0: 1.18;0.70;1.42;0.08;-0.39;1.00;-1.68;-0.62;-0.48;0.72;-1.34;-0.15;0.37;-0.95;0.18;-0.52
1: 0.20;-0.61;-0.74;-0.10;0.30;-0.35;0.24;-0.50;0.70;-0.27;0.33;0.08;-0.03;0.77;-0.51;0.10
2: 0.19;-0.97;-0.70;-1.07;0.11;-1.55;0.08;-0.81;0.97;-1.31;0.62;0.40;0.51;0.32;-1.01;-0.49
3: 0.43;-0.94;-0.41;-0.23;-0.02;-0.64;0.36;-0.82;0.94;-1.33;0.55;0.70;0.76;0.19;-0.43;-0.53
4: -0.01;3.22;0.63;0.95;0.62;-0.81;-2.33;0.60;-1.82;0.51;-1.49;-0.65;-0.90;2.01;-1.24;2.19
5: 0.52;-0.84;-0.28;-0.29;-0.32;-0.60;0.08;-0.70;1.04;-0.96;0.28;0.94;0.62;0.15;-0.41;-0.48
6: 0.51;-0.85;-0.73;-0.35;-0.23;-0.72;-0.03;-1.01;0.94;-1.39;0.90;1.00;0.35;0.01;-0.60;-0.63
7: 0.12;-0.93;-0.74;-1.25;-0.11;-1.54;0.15;-0.87;0.98;-1.27;0.88;0.32;0.23;0.47;-1.21;-0.70
8: -0.66;-0.64;0.79;1.03;1.31;0.67;1.50;2.49;0.56;0.65;0.02;-0.20;0.57;1.35;-0.17;0.56
9: -0.24;0.84;-0.67;-0.41;-0.42;-0.60;-0.31;-0.79;0.08;-0.92;0.91;0.09;-0.84;0.44;-1.60;0.21
10: -0.06;-0.18;-0.41;-0.55;0.00;-1.10;-0.16;-0.30;0.35;-0.73;0.46;0.09;-0.07;0.21;-0.85;-0.24
11: -0.11;2.06;1.73;0.37;1.48;-0.86;-1.68;0.72;-2.28;1.44;-1.10;-2.00;-1.51;1.56;0.20;1.11
12: 0.12;-0.18;-0.49;-0.76;-0.25;-0.75;-0.21;-0.99;0.24;-1.17;0.79;0.33;0.12;0.42;-1.31;-0.10
13: 0.08;0.68;0.97;-0.62;0.60;-1.02;-1.31;-0.32;-0.74;0.16;-0.48;-0.89;-0.20;0.43;-0.47;-0.14
14: 0.19;-1.29;-0.89;-0.72;-0.18;-1.43;-0.03;-1.14;1.47;-1.75;0.80;1.01;0.51;0.15;-1.03;-0.79
15: -0.98;-0.48;-0.52;0.45;-1.26;1.58;2.08;1.77;0.07;0.57;0.22;0.56;0.06;-1.22;1.92;-0.20
16: -0.74;1.24;0.03;0.66;1.22;-0.37;-0.51;0.37;-1.38;0.42;-0.95;-1.19;-0.91;1.13;0.85;1.43
17: -0.21;0.09;0.04;0.16;0.05;0.24;0.33;0.12;-0.20;-0.21;-0.45;0.22;0.56;0.04;0.57;0.09
18: -0.10;-0.03;-1.09;-0.92;-0.43;-0.77;0.22;-0.68;0.32;-1.03;1.13;0.41;-0.38;0.16;-1.03;-0.39
19: -0.12;0.43;0.87;-0.92;-0.73;0.50;-0.66;0.11;-0.88;1.42;-0.59;-1.24;-0.32;-1.31;-0.13;-1.03
20: -0.41;-1.07;-0.30;-0.44;-0.09;-0.32;0.59;0.20;0.43;0.03;0.31;-0.08;0.35;0.00;0.11;-0.59
21: 0.07;-0.88;-0.48;-0.14;0.33;-0.81;-0.08;-0.24;0.41;-0.34;0.15;0.66;0.28;0.08;-0.50;-0.04
22: 0.73;-0.30;0.50;0.31;-0.09;-0.02;-0.76;-0.47;0.40;-0.09;-0.48;0.19;0.47;-0.33;-0.43;-0.16

1.32;0.51;1.87;-0.25;-0.24;0.27;-1.75;-0.66;-0.50;0.90;-1.61;-0.48;0.40;-0.93;-0.12;-0.85 -> 0 19 22 13 17
0.79;0.49;1.40;0.43;-0.23;1.59;-1.20;-0.17;-0.32;1.05;-1.23;-0.07;0.31;-1.13;0.67;-0.29 -> 0 19 22 17 13
0.22;0.23;-0.56;0.52;-0.69;1.63;0.09;-0.10;-0.31;0.47;0.41;0.37;-0.79;-0.35;0.57;-0.03 -> 17 22 20 1 21
-1.08;-0.08;-1.68;-0.56;-0.80;-0.06;1.08;0.03;0.05;-0.60;1.62;0.40;-0.85;0.29;-0.91;0.10 -> 18 9 10 12 1
-1.53;1.57;-0.30;0.49;1.19;0.36;3.21;2.12;0.03;2.25;-0.87;0.31;0.40;-0.58;2.14;0.76 -> 15 8 17 16 20
1.19;0.46;1.73;0.07;-0.63;1.34;-1.72;-0.47;-0.57;1.15;-1.72;-0.26;0.41;-1.35;0.45;-0.57 -> 0 19 22 13 17
0.36;-1.03;-0.80;-0.53;0.57;-1.14;0.37;-0.48;0.79;-0.95;0.80;0.51;0.43;0.82;0.14;0.01 -> 3 1 21 2 5
0.29;-1.22;-0.40;-0.96;-1.22;0.47;0.34;-0.82;1.36;-0.58;0.40;0.96;0.73;-1.07;-0.42;-1.14 -> 5 6 3 20 14
-0.11;-0.87;-0.21;-0.13;0.54;-0.77;1.31;0.93;0.33;0.35;0.46;-0.52;-0.31;-0.02;0.89;0.36 -> 20 17 1 21 10
0.29;-0.45;-0.69;0.41;-0.36;0.23;0.29;-0.50;1.15;-0.74;0.10;1.34;0.31;-0.07;-0.19;-0.02 -> 5 3 21 6 1
-0.22;-0.43;-0.30;-1.09;-0.67;-0.72;-0.11;-0.35;0.09;-0.10;0.35;-0.49;-0.14;-0.35;-1.06;-0.54 -> 10 18 12 20 21
-0.07;0.83;0.66;-0.60;0.21;-0.60;-0.97;0.14;-1.24;1.15;-0.64;-1.54;-0.46;0.01;-0.26;-0.30 -> 13 19 16 0 22
-0.70;-0.23;0.47;1.12;-0.35;1.29;0.21;0.36;-0.39;0.89;0.34;0.63;-0.53;-0.49;1.32;0.45 -> 17 15 20 22 21
0.44;6.17;3.96;4.14;0.01;3.89;-2.33;2.37;-5.23;4.46;-2.03;-3.23;-2.06;0.70;3.14;3.46 -> 11 4 16 0 19
-0.56;-0.49;-0.43;-0.15;-0.48;0.85;0.91;0.38;0.54;0.49;0.29;-0.03;0.21;-0.60;0.12;-0.03 -> 20 17 1 21 22
-1.29;0.82;1.06;0.71;0.45;1.53;0.43;2.25;-2.10;2.90;-1.07;-2.37;-0.36;-0.80;1.41;0.06 -> 19 16 11 15 8
0.10;-0.03;0.47;-1.37;-0.56;-0.63;-0.46;-0.28;-0.21;0.44;0.10;-0.85;-0.09;-0.50;-0.84;-1.19 -> 19 10 13 20 22
0.62;-0.53;0.18;-0.18;-0.04;-0.29;-0.08;-0.72;0.88;-0.62;0.07;0.99;0.61;0.13;-0.13;-0.24 -> 5 3 21 22 6
